Turns in one plane each, and the order they were made in; the first pair answered:
turn B:
[  2 -14  10  14 -20   5   2  10   0   2   2  15  10   9  -2  -2  -7   2
 -15  13   0   2   4  -3  11 -24  29  -3   1  -7  -8] -> [  7   1  24  18 -21  22  15  -8  -4  -6  -5   7   9   1   7  -7  -1  -3
 -18   3   2   2   4   2  17  -6  12  -3   2 -16  -2]
[ 12 -20 -14   2   6 -22  -7  -1   5  -4  -8  -3  -6   4  -4  -8 -18   1
   7  16  -5  -2  15   7  -8   0   2   3  -6  -6   0] -> [ 13 -13   7  15   4  -9   9  -4  -3  -8 -14  -1 -14  -3  -4   3 -17  -7
  13   2 -10   0  15   0   1  -5  -8  16  -8  -1  -3]
[-13   1  -8 -11  10 -12   2  11   7   6   7   8  -3   0  -6  -3   6  15
   7  -1  12  10  -2   6  -6 -11  -8 -14  -3  10   0] -> [-11   9  10  -1  10   0  15   6   1   1   1   5  -9  -6  -6   4   8   9
   9 -13  10  12  -2   2   1 -10 -18  -5  -5  10  -1]
turn Y:
[ -8  -7  -1  -5   4 -13 -11  13   2   8  10   9  -7   1  -8   9   2   7
   6  -3   1   0  -5  -4  -4 -21  13   2   0  13  -4] -> [ -3  -1 -14   1  15 -13   0   6  -1   4  -2   0  -6  -3 -14  13  -3  16
   5  -6  13   4  -5   2   2  -1 -11  13   6  11  -2]
[  8   1  -7  -6  13 -24  -1   5   4   6  -1  -7   0  -7 -21   5   9   4
   0   1   6   6   6  11  -4  -7   0   0  -1  11  -8] -> [ 17   0 -13  -5  11 -19  -7  -3   2   3  -7 -14   5  -7 -19  -1   1   2
  -6   8   4   2   7  14  -1   7  -2   5   5   5  -5]
[  3  -3  21   3 -10   5   1  -8  -1  -2 -15  10   2  -7   4   0 -12 -25
  -4  -2 -29 -11   6 -27  12  -2   4  14  -5  11  -7] -> [ -6  -1  24   3  -5  -2  11  -1   1   1 -11  16  -4 -11  -2  10  -5 -20
   5 -11 -22  -5   5 -27  12 -13  -3  13  -9  17 -12]
turn S:
[ -9   7  28  -8 -12  -4  -4  -1   6   2   8   9  -9   1  13   2  21   2
   6  -2   4  -6   9   4 -17 -15   0 -22  -6  -6  -9] -> [ -6  11  27   4 -10  11  17  -7   0  -6  -1  11  -5   4  11  10  19  10
   1  -8  12  -1   5  10  -3 -11 -12 -11  -1 -11  -7]
[  0   2   8   3   4   2   6  -6   7   9   4  -1  -2  -1   5   5   3   0
   1  -8  -1   5  15  -4   6   6 -12 -14  -2   9   5] -> [ -1   0   6   4   4  -1   6  -2   8  10   4   0  -4  -1   3   9   2   0
   3 -10  -1   5  16  -6   5   1 -10 -12  -2  11   3]
[-12  -9 -12  -7  10 -15   1   8  15   5   8  10   8   2   4  -8  21  10
  -2  -1  23   6  -3  15  -3 -10   8 -14   1  -4   1] -> [ -9  -4 -11  -4   9  -6   8   1  14  -1   5   9  12   2   5 -10  22  12
  -6  -2  26   7  -5  20   1  -3   4 -12   3 -10   5]
[ -1   1  -7 -17   3  -6 -15   7  13  -7  -1  -4  13   8  -6  -9   4   7
   5  14   2   2  -3   0 -13   1   4  -4  -2   7  -5] -> [  4   5  -6  -7   3  10   3  -1   8 -15 -10  -5  17  11  -8  -3   3  14
   0   9  10   7  -6   5  -1   8  -7   4   1   0  -3]

(two turns a pair)
[-12 -12   0 -14  12   3   7   9  -5   5  20   0   2  15  -2 -14  -3  15
 -15   4  -1  15  -2   6  -2 -22   7  -9   6  -2   0] -> [-11  -7   4  -3  18   6  23   6 -11   1  11  -3  -2   8  -8  -2  -5  18
 -12  -7   6  18  -3   5   6 -18 -11   3   9   1  -2] -> Y, B
[ -7  -2  -1  -4  -1  -3 -15  -1   4   5  -3  -1  -3  -1   1  -6  -2  -5
  13   3   0   2   6  11  -7  12   1   0  -4   5  11] -> [ -8  -5 -12   1   1  -2  -6   2   3   3  -7   3   1   5  -5   0  -6   5
   9   5   9   5   3  14  -1   8   1   6  -1   4  10] -> S, B
[  2   7   8  -8  -1   2  -2  -6   0  -4  -4 -11  -9  -5  13  -7   2  -6
  11  -7   0   1   1  -2  -6   9  -8  -7  -7  -2   0] -> [  4   5  -4  -1  -1  12  10  -8  -2 -10 -10  -7  -1   5   9  -3  -2   6
   4  -3  12   6  -2   6   3  10 -10   0  -2  -8   1] -> B, S
[ -1 -12   6   5  -5   2   4  -2   0  -5   7   2   0  -3  13  -2  17 -12
  -9  13  -8  -7   7 -12  -8 -13  22   2  -3  -8   1] -> [  0 -11   2   1  -4   2   1  -5   2  -5   7  -1   3  -3  16  -7  18  -9
 -11  16  -6  -8   7  -8  -9  -7  21  -3  -3 -13   4] -> B, B
[  9   8   4   7  -6  -2   9 -10  -1   4  -1   4   7   9   0  13   6  -2
  -5  -6  -2  -3  -4  -1  -2  -1  -5   3  -9   5   0] -> [  7   8   1   4  -3 -12   4  -6   2   8   1   2   4   5  -2  12   6  -1
  -1  -5  -1  -2  -2  -2  -7  -1  -8   1  -9   8  -1] -> S, Y
[-10   0  12  -8  19 -29  -2  17   0   9   0   3 -18 -14 -11  23   6  -4
  24 -15  -8  -4   8 -15  -4  -6 -17  13  -3  17  -6] -> [ 10   9  13 -21   7  -6 -18 -16   4  -2  -2 -18  -1 -14  14 -13   7 -16
   1   2 -15 -15   7   2  -7  37 -15  -4   3 -11  11] -> B, Y
[ -7 -11   4  -3  -8   7  -3   4  -7  -4  -3   8  10  18   9   3   4   0
 -15  13  -1  -2  -2  -5   5 -12   7  -9  -1 -10 -13] -> [-10   2   8  -1   1  10  13  -4  -6  -6  -3   5   7  12   8   6  13   7
 -11  -1  10   5  -2   2   8  -4 -13 -11  -1 -13 -13] -> Y, B
[ -5  13   6 -15   2  -8 -13  -7  12   5  15  -3  -6  -8  10 -18  14  -8
  -1   6  -8  -6   0   2  -4   5   2 -27   5  -9   2] -> [ -5  21  25  -4   1   3   2  -9   4  -1  10  -2 -14 -16   9  -7  15 -14
   5  -8 -13  -5   1  -6   4   1  -7 -16   1  -6  -1] -> B, B
[  4   9  17  17   5  16  10   3  -9  -4   9  15  12   6  -7 -12  -6   3
   4   1  -5 -14  -2   8  12  -1  20  -9  -5  -1 -18] -> [ -2   9  18   7   8   0   0  10  -4   4  17  16   7   2  -8 -15  -2   0
  11   1  -8 -14   2   5   3  -4  23 -19  -8   5 -19] -> Y, S
[ -8   8  12  19   5  15  25  -7  -4  -9  -9   5  -7   0  -4  12   8   7
   2 -15   2   6   0   2  13  -7 -13   5  -2  -6  -8] -> [  0 -10 -27   0   1  -1 -11  -4   5  -3  -5  -1  11  16  -3  -9  -8  12
 -13  19  -1  -5  -1   9   1   6  14  -6   6 -13  -2] -> Y, B
[  5  -8   1   8  -4  -9  -9   9  -3  -1 -11  -5  -8 -11 -10  13 -13 -11
  11   2 -16  -9   5 -11   0   4   2  22  -1  16   2] -> [  5  -3  14  -5 -15   0 -19  -2   2  -2   0  -6  -3  -9   7  -6  -1 -19
   5   7 -22 -13   5  -6  -7   6  15   1  -6   5   6] -> B, Y
[ -1   4   0   0  -6  14   2 -13   4  -9  -4   2   7   2   3  -7   8   5
  -6   2  10   4   0  11   6   3  -5  -4   0 -13   1] -> [ -7  -6   0  -1 -10   6  -6   2   5  -4   3  10   5   8   0  -2   6   2
  -3   6   2   3   0   2   2 -18  14  -5  -3  -4  -5] -> Y, B
[-14   6 -10 -10  17 -21   8  16   8  17  11   4  -6  -1  -8   4   5  15
   7  -4  17   8   4   4  -2  -9 -11  -5  -4   9  -1] -> [ -3  -4 -17   3  15 -18   5  18  -1  12  -4   1  -4   0 -14  13 -14  11
   4   3   9   3   5  -4   5  -5 -10  19   2  14  -3] -> Y, B
[ -5  -8  -6   7  -1   8   4  -2   1  -1  11   5   5   1   0  -1   2   6
   0  -2  16  14  11 -11   7  -1  14  16  -5   0 -19] -> [ -3  -8 -13   2  -1   6  -1  -5   4   0  12   3   9   4   3  -8   2   7
  -4   3  19  13  12  -6   5   5  15  10  -3  -3 -16] -> B, B
[ -7  11  16  -6   2  -1   0  10   2   9  16   1 -15  -3   5   5  20   2
   4  -3  -7   3  -7   8  -8 -17  -9 -14 -11  -2   3] -> [ -8   9  11  -9   2  -5  -3  10   4  10  17   0 -12  -1   5   2  19   3
   2   0  -5   2  -8   9 -11 -17  -6 -17  -9  -3   3] -> B, B
[ 15  -7  -8  10   1  15  -2  -7   3 -26 -18 -12   2   8  -2  -2 -13  -2
 -16  10  -4 -20  -2  -3  -2  16   1  -3   6 -10   7] -> [  0 -18  -6   8   1  -2  -5  19   6 -14  -5   6  -7  12 -12  11  -9   1
  -5   7  -7 -16  -3 -15  -9 -22  18  -5  -1   5  -4] -> B, Y
[  7  16  29   8 -21  22   4   0 -13  -5   4 -13   3  -7  -4  -2  19  -6
   6  -2   1  -5  14  -2  -7  14   7  -4  -6 -16   7] -> [  7  11  12  22  -8  12  14  11 -18  -4  -8 -13   0  -7 -23  18   6   4
  12  -6  10  -1  15  -5   0  12  -7  19   0  -2   3] -> S, Y
[  0   4  16  14 -14   1   7  -1  -8  -2  -5  -6 -14  -4   2  -1   4 -11
  16  -7 -11  -5  10  -9   2   4  -9   8 -10  12  -8] -> [ -1   0 -11  17  -4  -2  18   1  -6  -3 -11  -4  -5   6  -9   5  -1  12
  10  -2   9   3   5   2   9   9 -17  14  -3   8  -7] -> B, S
[ -4  -8  -6   1   1   0   1  12   2  11   0  11  -2  -8   6  15   4   2
  17   5 -19  -2   7  -2   9 -12  -5 -15   2   9   5] -> [  1  -3 -16   0   6   1   6   2   2   8  -7   1   2 -10   6  11   3   9
  13   4 -10  -1   8   7  12   8 -21 -13   7   3  10] -> Y, B
[ -2  -1  -1  -9  -2   2 -10   0   6   1   3   3  -3   5  10 -11   5   1
  -3   5  -5  -5   4  -4  -9  -4   5 -12  -3   3   3] -> [ -2   5  -9  -3   8  -2   3  -1   5   1  -4   0  -4   0   2  -3   3  11
   1  -3   8   2   4   1  -5   6 -16  -5   0   5   3] -> Y, Y
[  9   6  10  -1   5   8   0 -13   0  -1  -6  -2   3  -4  13  -9   4  -8
   1  -7   1  -5  -3  12  11  15   3 -11  13 -14  13] -> [  0  -6  11  -7   0  -2 -11   4   3   8   6  11   0   2  11  -6   6 -10
   6  -2  -6  -5  -3   3   3 -11  25 -17   7  -6   7] -> Y, B
[  4  -4 -15   4 -11   2   6  -1   4   1   4  10  13  12   9  -7   9  15
  -7  11   4   3  -6   7   6  -5   5 -15  10  -5   0] -> [ -2  -1   0  12 -10   5  19   4  -2   0   2  16   4   9   4   7  11  11
   1  -2   2   5  -5  -2  11 -19   1  -5   6   3  -6] -> Y, B
[  0   3  20   3 -13   5  -2   8  -2   4   0   5 -14  -4   1   4   0 -17
  10  -5 -13  -5   0 -12   1 -19   9   4  -6  11  -7] -> [ -2  14  27   2 -12  14  10  -2  -1   0   2   4 -12  -6   6   0  10 -13
   8 -13  -5  -1  -1  -3   5 -11  -3  -4  -7   3  -4] -> S, Y
[  3  -9  -3  11 -11  18  13  -3   0  -6   4  12  10  22   4   3  -7  -2
  -4   2  -8 -17 -11   3   7 -16  16  10   2  -2   0] -> [  3 -10 -12   4 -10  14   6  -4   4  -4   6  10  16  25   6  -5  -7   1
  -7   6  -6 -18 -11   8   3 -10  19   4   3  -6   2] -> B, B
[-16 -11  16  11 -11 -13   0  12  -8  -7   4  -3   3  -4   5   0  -5   8
   4   1  -5   4   6  -6  -3  -6   2   8   6   9   3] -> [-16  -5  25   5 -13  -8   0   3  -5  -9   7  -4   5  -5  11  -8   4   7
   3  -2  -4   5   5   0  -5  -3   1  -2   4   3   6] -> S, Y
[ -7   9  -9   7  12 -13   5   0  -5   5   7 -11  -8   6 -11  -2  -6  10
   1  -4  10   3  -2   0  -4   3 -14  -2  -7   3   3] -> [ -9   6  -2   7   9 -15   1   6  -7   8   9  -7 -13   3 -12   1  -6   2
   5  -5   2   1   0  -8  -7  -8  -6  -1 -10   9   0] -> S, B
[ -4  10  -8 -15   9 -19  10  11   9  15  16  11   8   3  -8   1  16   9
  10   3  10   9   0   4 -14  -8  -6 -24   0   3 -12] -> [  0   4 -14   0  13 -20  17  17   0  12   3  10   4   2 -20  19   1  10
  13   1   8   7   1  -4  -5 -11 -12   2   6  13 -16] -> Y, B
[-10  -5   3  -9   1 -12  -5  16   3   8   8   6  -8  -6  -3   5   4  -2
  11   0   2  -1   2  -6 -13 -24   2  -8  -6  11  -5] -> [ -2   5 -10  -4  13 -10   7   3   1   2  -6  -8  -5 -11  -7   6  -1   9
   7  -5  16   2   3   6  -7   5 -27   2   2   5   1] -> Y, B
[ -9  -5  15   4  -8  11  13   0  10 -10  -1  -2  14  11  -1   9   2   0
  -3  -6   2  -1 -10   0  -2 -14   9  -4   9 -14   2] -> [-11  -8  10   0  -8   7   7   5  11  -8   0   0  15  16  -2   8   1   2
  -4  -1   2  -1  -9   0  -4 -17  14  -6  10 -13   2] -> B, B
[ -1  -1  -7  -3   0 -11 -13  -4  -2   3  -4  -7   2   7  -4  -3  -4  -8
 -11   7  -2  -7   0   5   0   7   4  -3   3   1   5] -> [ -6   5  16   4  -2  -2   1  -4  -8   0  -5  -3  -7   0  -3   6   4 -14
  -4  -8  -6  -3   1  -2   5  -5   0  -1  -3   4   1] -> Y, B
[ 13  -3 -11  -2   0   4   9  -4   7 -13  -3  -5  -2  -1  -3   6  -6  -1
   0   1   9   3  -1  -8   7  19  -3   1   5  -3   1] -> [ 11  -5  -6   2  -1   2  12   2   5 -12  -3  -1  -6  -2  -7  14  -8  -1
   4  -3   6   3  -2 -13   9   8  -2   8   3   1  -3] -> B, B
[-10  17   1  -1  12   1  22  -7  11   1  -2  -1 -10  -5 -16  -4   1  12
   2   0   7   9  -8   4   9  17 -24  -1  -8   0 -13] -> [ -8  -2  -9   7   8  -7   9  10   6   3  -8   5 -11   1 -27   6 -17   7
   3  11  -4   3  -7 -10  10   2  -7  17  -5  12 -20] -> Y, S
[ -6   4   4 -12  -9   2   2   3   4   1  11  10  -3   4   3  -3  11  -1
  -7  -2  -6   2  -3  -2   0 -11   7  -5  -9   0  -6] -> [ -5   5   1 -15  -9   3   1  -1   6   0  11   7   0   5   5  -8  11  -1
  -9   0  -5   1  -3   1   0  -5   5  -8  -8  -4  -4] -> B, B
[  0   7   6  -4   7  -5   4  -6   0   3  -3  -7  -4  -8   1  -5   7   1
   4  -4   7   2   1   5  -2  11 -11  -3   0  -3   4] -> [ -1   4  -2  -4  11 -12   3   0   1   6  -2  -6  -4  -5  -3  -1   6   6
   6  -3   9   4   1   5  -4   7 -10  -3   0   0   1] -> S, B
